One turn sends every row of this set to another row. A few are shown first. Where does it send the rows asked after them?
gog: [-22  30 -12  -8 -17  14 -14  19  -7 -11  -6   1  26 -18  -5  22 -16 -12
 -30  18  12  -5  -7  24 -13   2  16   4]
sog: [-12 -17  -5   0 -21 -18   0   3  28  11   1  -7   4   2  17  -3  -7  -3
   7  16   0  -9 -24  16   6 -21  30 -13]
meki: [ 35  -3   8   2   4  17   0   1 -20  25 -13  -7 -11 -13 -16  21   2 -16
  -7  -4 -18   5   7  10 -24   0 -19 -18]
paz: [ 21 -15 -10   0  -7  10 -12  -6   1  20 -28  16 -11 -11  23 -28  -2 -13
   3 -14 -22   8   4 -26  10   9 -12  14]
nateb: [ 32   9 -13   4  -1   6  -4   1   2  10  -6  16 -20   2  -1  -4 -16   0
  27 -14 -18  19   5 -30   1 -13   0  13]
dig: [-19   2   7   4  10   4  12   8 -13 -26  17  -7  -9   0  -1 -10  -8  14
 -23  -5  21  15  -7 -33  -9  -9 -27   8]
pasaz: [-37  -4  16  14 -18   2  -5  15  22  12   7   8 -15   0 -20  -2 -22 -20
  -6   8  23  -7  -8  -9   4   2 -25  -9]
veb: [ 13 -18 -12   5 -14   3   6   6  16 -14  16 -25  -1  13  -7 -18   5  25
  10  18   9 -11  10  17   0  -3  17   4]
Monom: [-24  -8  12  15 -15  13  -6  12  21  10   8  -1 -22   4 -25  -7 -20  -1
  -9   5  35  -1  -1  -1  -8  10 -33  -7]
Zazu: [  5  11   9  -8  11   8 -12   1  -7  17  13   6  10  20  -5   9   4 -35
  26  -8 -24  -4 -20  13  -5  16 -21   6]
muv: [-31  -2  12   1   5  -6  10   7 -13 -18   6  -1  -4  -8  10  -8  -9  -3
 -28  -4  15  15 -18 -38  -1 -17 -24   2]
nir: [ 32   2  -9   8   4  23   3  -7   3  11  -9   8 -25  -6  -5  -4 -13  -9
  16 -12 -28   2  13 -33  -9   1   6   2]
sedib: [ 30  -3 -13  -2  -7   0 -12  -2   1  19 -24  18 -15  -4  18 -15 -10   0
  15 -17 -10  26  -3 -23   4 -11 -12  16]
filab: [ -6 -16  -3   0  -6  -5  12  -2   6 -19   6 -18  13  -6  28 -14   9   7
 -13  19 -18 -11 -15 -13   1 -16  33  -7]
Roso: [-14  24 -17 -11 -15  19 -16  17  -9 -15  -4  -5  26 -13  -6  10  -7  -2
 -29  14  22  -4   1  32 -13  14   4  15]
Luvel: [ 31  -1   8 -11   1  17 -20 -14  16  24 -15   3 -15  11  12 -10  -1 -21
  25 -13  -4  12 -10 -17 -14  -2 -15  -3]
diro: [-18  25 -18  -9 -18  16 -17  19  -5  -9  -6  -1  24 -13  -7  14 -14  -3
 -27  15  22  -3  -2  33 -11  10   7  13]
tivus: [  3 -27 -12   9 -20   5   7   2  24   3   5 -19  -5   2  -7 -17   0  12
   3  18   3 -23  10  25   3   5  21  -5]
Detem: [-45  -5  17  11 -13  -6   1  12  12   6   2  10  -8  -9  -8  -1 -19 -28
 -17   7  11  -7 -15 -24  10  -6 -19  -9]
Gipa: [-14 -10  -4   0 -12 -16   7   3  18  -7  10  -8  12   1  20  -6  -3  -3
   4  19 -16 -11 -23  -5   7 -23  36  -8]
Nela: [ 17 -17  -8  -5  -8  -2   4   1   8 -19  10 -29   6  11  14 -20  13  31
   1  15  13   5  -2   9  -7 -16  12   2]
Lepu: [ 19   8  -9   9 -11  -7 -24  22 -18  17 -10  22  11  -5  17  -4  -4  15
  -6   2 -25  34 -16  -5   1   3 -26  17]
ket: [  3  -4  -5   6  -4   5 -21  10 -15  20 -13  20  15  -8  26 -16   4  -4
 -14  -3 -35  12 -21  -1   2  28 -26  16]
detu: [-20  30  -9 -12 -12  15 -14  16 -10 -15  -8  -2  28 -18   1  21 -10 -12
 -33  16  14  -3  -9  18 -16   1  13   2]
sisek: [ -5 -29  -9   5 -24  -6   1   0  29  18  -5 -13  -3  -4   7 -10  -5   2
   0  17   6 -17  -9  28   3  -6  23 -15]
gop: [-41  -5  17   5  -3  -9   7   9  -3  -5   0   6  -4 -14   7  -5 -13 -22
 -27   1   9   3 -20 -34   6 -14 -20  -4]
Rigus: [  9 -21  -4  -4  -4  -2   7  -3   2 -19   1 -27  11  -3  29 -20  16  23
 -17  16  -2   1  -9  -3  -8 -16  19  -5]
kifu: [-13  -4   4  11   6  18  11   7  -5 -20  18 -12 -17   1 -16 -14 -10  20
 -22  -2  25   8   3 -22 -14   7 -31   5]
gav: [-15  -9   8  14  -6  20   1   9   9  -3  12  -9 -23   2 -24 -13 -14  14
 -18   0  33   2   5  -7 -15  13 -35  -1]
zab: [-16  30  -8 -16  -9  16 -14  14 -13 -20  -4  -7  30 -15   3  18  -5 -10
 -32  15  17   0  -8  19 -17   0   9   6]
rusu: [ 15  -4  -3   2  -3  16 -12  -4   7  10 -10  15  -6   3  12 -26   1 -26
  22  -7 -29  -6   7 -32  13  18  -7  16]
Tipab: [ 34  -8   2  -1   4  27  -6 -16   9  23 -21   0 -24  -7   8  -8  -5 -16
   8 -14 -16   3   3 -22 -19   4  -5 -10]
mikeg: [ 29  19  -7  17  -9  -1 -11  27 -21   6   1  17   1  -4 -11  11  -8  17
   3   8 -31  27   5 -12  -2  -7 -15  13]
labod: [ -5   2   0   2   7  13 -13   4 -11  14   7  16  17   5  10  -9   5 -27
   4  -5 -40  -9 -19   2   4  36 -19  14]
Sov: [ 22   7   4  -6   0  12 -19  -5  15  12  -2  11  -7  19   8 -14   0 -27
  38  -8 -15   4  -4 -25   2   4 -10  11]
Zimem: [-14  31 -10 -16  -8  18 -14  15 -14 -24  -1  -8  32 -10   0  14  -2  -7
 -28  14  19  -1  -5  21 -16   4   6  11]
nam: [ 24   5  13 -11   9   8 -10  -4 -10  27  -3  -4  -1   9  -9  21   4 -28
  14 -10  -7   7 -14  21 -20   0 -25 -11]
vupa: [-20  29 -15  -8 -19  14 -16  20  -4  -8  -5   2  24 -15  -8  19 -17  -7
 -26  15  18  -4  -4  29 -10   5  12   9]
nide: [ 35   9  -1  16  -4  14   2  15 -24  10  -5   5  -9 -15 -24  19  -5   1
  -4   5 -34   9  19  -8 -12   0  -8  -5]
Zazo: [-14  28 -13 -14 -10  20 -16  15 -13 -22  -1  -8  30 -10  -4  11  -3  -4
 -29  15  20  -4   1  26 -14  11   4  16]

sisek goes to filab
labod goes to mikeg
Now find these:
sedib goes to Tipab
Monom goes to gop
diro goes to detu

One turn sends every row of this set to another row. A few are shown first. Where does it send the rows asked after them?
tevim: [-19  19  15 -35 -19 -28   6   8  11   8   2   4 -14   9  14  -4   6  19
   7  -4 -19  -6   6  24  10   1  19  10  49  19  -6  28  -4  20  11  10
  46]
bamu: [ -7  22  17  -5 -35  16  30  21  41   9   1   0 -18 -16  -5  -3  30  -9
  24  -9 -36   2  25  18  -5  35  11  30   1   3  23  39   8 -11   8  -9
  -9]
lezud: [ -5  -1  31  -1  -7  -4  15  13  26   9  17   4  -3   1  25  -2  29   4
  -2   3 -24   7  13   0 -17  31  10  15  -1  -3  23  45   2  22  -9  11
 -19]
lufa: [ 12  11   8 -18  -1  -8   2   3 -19  37  -7  -4  15   8 -14  17   8 -11
  10 -21  23   4 -24  -5  15 -13  -5   3  15   5  -5  13   9   0   4 -15
  31]
ripi: [ 13  33   6 -25 -10   8 -19   5  -5 -10   2 -13 -10  41 -15 -11  11  -5
  32 -11   7   4 -25   5  -4   0  -7   0   8   2 -22  34   5  -5  13  -3
  -1]
pobos: [-11   7  11 -35 -31  -6  18 -17   1 -15 -24 -24 -17  -5   1 -22  18  -9
  22 -16 -34 -12   5   2  11 -15 -13   8 -18  -1  10  22 -16  11   1   2
  32]
Lun: [-19   2   7   3  -7  21  13  30  16 -18  10  -9  -1  -4  17 -23  23  13
  18 -21 -24  21   8  12   2 -16  -6 -15  -4  -7 -23  33  -2   2  -4  20
  37]
Neta: [ 12 -11   0 -12 -12 -25  17   5  11  12 -12   9 -20   2 -12  -1  36 -27
  38 -22   8  21  27   0   6   4  19  10  -8 -15  25  13  13   5   4 -18
  15]
saf: [ -2  11  10   2 -32 -14 -19   4  21  20  12  31  -6  -4 -16 -16  17 -20
  20 -13  -4  45  16  -6  -8  -5  11  13   9 -17  29  13  -1  26 -10  -2
   9]
fiko: [ -1   8  46 -19  17  -7   7  20   9  12  -1 -22   0 -15   4   0  11   4
  21  27  -9   2   2  -5 -11   8   7  22  18   9 -25  38  27  -3  12   9
  18]
Sule: [-11  31  10   4 -14 -19  32   3  33  24  41   2  -3   8  -1  10  14  -7
  16  -3 -34  -7  16 -17  23  14 -11  15  23   5  16  15   1  29  -1 -12
   9]
Mep: [-10  27  -9  -6 -28   8   4   8  -3  20  -6  11 -21 -10   5 -11  20   6
   4 -28  -3  -1  -4   2  10   0  21  11 -23  27  -4  27  37 -25 -28 -22
  26]
godeg: [ 24  11  26 -18 -20 -20  11  25  21  11  12  16  -2  12 -33   5  -1  27
  20 -17 -22   7   9  12  -8  33  -2  27  11  13  -7  26  -8 -24 -17 -24
  10]
Sev: [-22  21  18  -3 -20 -11  29  20  30  -4  30   5   2   5  19   6  30  -6
  24 -13 -35   2  31   7  19  26   1   7  24 -18  11  29  12  25   2   5
  11]
zivo: [-17   1  12 -22 -31  23  10  25  17  12  22 -16  -3 -29 -13 -25  25  17
  26 -35 -32  20   1  22 -12 -11  10   5 -13   3  -9  26  10  -9   8  -3
  34]
Rad: [-19  17   3  -2 -36 -27  -8  11   7   4  14  14  24  24 -10 -16  39   1
  25 -23  -9   2 -13  -3   6   9  -7  31 -11  11  36  38  -9   5  15 -19
  33]
rigi: [-10  23  11   0 -15  21  29  -3  -7  19  -4  -2  -5  16 -18  -5  -1 -18
  25  -4  22  19 -24  -5  12   3  -2   0  24   4  12  14  -9 -30  -1 -11
  50]
repes: [ -9 -20  19   3 -26   6  15  21   7  -2  18   1  22 -13   9 -25  24  19
  11 -27 -13  19  -7   2 -11   0  28   8  -4  -2   4  34 -11  -4  26  14
  34]
kela: [ -5  33  12 -22 -42  17   6 -14  -2  28  14   0 -14  11   2 -19  -8   1
  19 -13 -10  16 -40  -8   2  13  17  14  28 -13 -12  21   9 -23  24   2
  21]
kenib: [  7  28   9 -18 -19  10   7 -12 -23  25   5 -23 -12  27   7 -16  10  14
  21  -2  -7   4  -9   2  16  14  -8  -2  10 -17 -31  33  10 -13  10 -22
  30]
zot: [-12 -17  -2 -18 -14  14  16  18  33 -21  -3  -7 -11  -5   2  -3  32   8
  17 -28 -17   5 -17  11 -26 -10  10   3  -9  -1  -7  24 -18 -17  13  14
  30]
Das: [ 15  12 -17   5 -12 -19  15  23  29  10 -14   3   1  13  30   6  27 -27
  16  -6 -21  -7 -21  -3  11   4  -7  21 -13  -8   3  25  -3 -23   9 -21
  26]
Zudu: [  2  -3  22 -12   2 -25  42  14  14   7  28  15  -6  18  20   3  -4  14
  15 -13  -9   0   8   5  11  33  17  14  31  11 -14  23   1 -23 -22  -7
  19]
Tutab: [ 12  27  14 -17 -16 -13   3  13  40  26  -4  23  -8  22 -19   2  -1  -4
  34  23 -11   0 -10   4   5  14  35  21  12  24  18  37 -19 -18   0   4
  48]
reb: [  9  44  30 -21 -16   1  12  14  52  -7 -25   0  -3   4  -9 -20   7   7
  34   5 -14  16   1  18   0  19  14   6  23  27  -1  30  10 -12  18   3
  40]
zupet: [ -3   7  31 -18 -33   0  24 -14  -2   8 -19 -31 -11 -27   8 -23  18 -11
  27 -15 -27  -5   0   0  10  -2   9  24 -27   5  14  25   4 -11  18  -2
  25]
rofi: [-12  20  14 -33 -14  15  43   7  45   1  14  19  -9  16 -18 -15   0  -5
  16 -10 -16   3   7   2  -1  22  11  26  32  24 -19  31   2 -27 -32   6
   7]
Zug: [ -9  -2 -18 -18 -30   9  11   6   2 -13   4   8   8   3 -22   7  30 -10
   3  -1  -2 -22  -8 -34  -2  -2   0  29  -8  -7  -8  14   7 -15  -8 -24
  41]
fover: [ -1   6  12 -37 -24  -5  31  15  39  -1   6   2 -20  14 -16  -3  31   3
  10 -16 -40   0  11   7 -14  33 -15   7  -4 -15  27  23   2  14 -18   6
   9]
gosid: [-32  30   2   5   8  13  30  12  21  13   9  -1 -23   1  18 -25   7 -17
  22  11 -28  13 -20 -23   5  -6  -9   9 -16  -9  10  32  16 -25 -23   1
  17]
Kerop: [ -8  10  40 -27 -21  -1  18  30  -3   9   3 -11 -27  16 -37 -23   4  15
   4  20 -23   4  -4  14 -19  12  -2  19  27   0   4  29 -12 -10  -2  17
  35]
magu: [-25  37  -8  32 -24   1  -6  25  -3 -13  19  25 -10  15  -7   5  11  -3
   2  -5 -11   6 -10  -5  13 -13  11   5   4  -8  -4  19  -2 -23 -18 -15
  23]
kibup: [-10  13  44   3 -26 -10   4   0   5  -7  11 -15   4   4  11 -25  13 -27
   2  -7 -22   8 -31   1  -6 -15   8   8  -5  -7  15  20 -18   6   8  30
   3]
mar: [-31  23  -2 -27 -25   0   7  17  -5  32  12  10   1  -5 -19 -38  23  -9
   7 -22 -28  -1 -11 -19  11 -15  -4  37 -10   7  10  41  28  16 -16  14
   8]
Fiki: [ -3  16  -1 -28 -24  14  -4 -16 -15 -11 -11   8 -11  14   8 -17  -5   8
  34 -13  13   1 -20 -26   0  11  18  19  19  10  -7  35  10  -2  24  14
   8]
Mume: [  6  35   8  11 -28  -1  46   8  36  22  -4   8 -22  -2 -23  -1  13  -4
  21 -13 -29  -7  15 -11  20  26   2  33   4  19  31  31   3  -5   9  -4
  -6]
zimol: [ -2  20  17 -19  25 -14   6   9  30  24  -9   8  -8  13  -1  13   6  -3
  33  30  -3 -10   1 -13  18  -1  27  17   7  15 -13  43  11  -5 -16  19
  34]
tak: [-10  31  33 -21  -4   2   5  22  18  34   6   4 -14  21 -48  -9   8  -4
  36  24 -11  -3   2   0   9   4   2  22   6  11  -4  44   5 -14 -27  26
  43]
Zun: [-10  16  17   1 -24   7   1   5  11   5  32  16  28  15  -3 -25  28 -12
  -3 -10  15  11 -31 -18  -9   9  14   9 -12  15   6  21  30 -13 -21  -6
  33]
Feba: [-24  -2   0 -14 -30  17  11 -16  18  35  -8   8 -25 -12  -4 -20  31 -26
   9  -5  -4  25  32  -8  -1  -5  -2  27   8 -16   5  28   1  10 -23  -3
  18]
magik: [ 14  17   8 -11 -19   0  37   3  36  22   9  -4 -17  24 -23 -10  22 -10
   8  -3 -25 -11  13 -13   4  33 -36  15  -3  20  23  22  -1  17 -23   2
   8]
moko: [-11  41  39   8 -30 -14   0   3  15  -4  13 -17   8  -4  10 -22  10 -23
  25 -19 -36  17 -14  16  20 -19   1  -5  -4 -10   2  16  -4   8  12  10
  19]
kupag: [-11  14  18 -23 -20 -20  -9  12   3  49  21  11   0   8 -11   6   5   4
  30  21 -10 -17   9   5  17   7  22  33  21  23   0  41  -6   7  -7   7
  49]
duv: [ -2  32  14  -7 -12  18  -4  -2 -11  15 -16   7   4  10 -34 -15  -3   2
  25 -10  23  27 -18 -13   1 -11  -4  -2   7  23  21  30  -5  -2  -8 -11
  26]
Rola: [ -7  19  24  18   4 -18  19  -1  31  25  20   3 -15  10   9   9  20  -8
   7  -6  -7  -6   3 -11   2  23  -8  24   4  27  20  35   5  15  -6  11
 -23]
sinu: [-12   5  17  14  -7  -3  22   6  27  20  12   3 -19  17  -2 -12  43 -51
  13  -5  11  29   9   9   3  -4  11   7  12 -27   5  18   4  -9 -12   1
   9]
Mufe: [-11  24  -6 -15 -12  26   6  -6 -10  30 -10   4  -2 -10   2   5 -10 -23
   9  -8  16   7 -18 -13  12 -26  10  16  30  19  -7  23   5   0  -5  -1
  19]
Vup: [-12  13  26 -17  -7  -1   3   6  20   0  20  19  22   1 -12  -4   4  21
  21  -5 -11   6  30  -9   2  16  -1  32  27  22 -27  47   1   6 -22  -6
  -3]

Lun goes to zot
Mume goes to Sule
Now find these:
Mep goes to magu
sinu goes to Neta
Mufe goes to rigi
kupag goes to tak
Sev goes to fover
ripi goes to Fiki
rofi goes to Zudu
Rad goes to mar
zupet goes to moko
Kerop goes to fiko

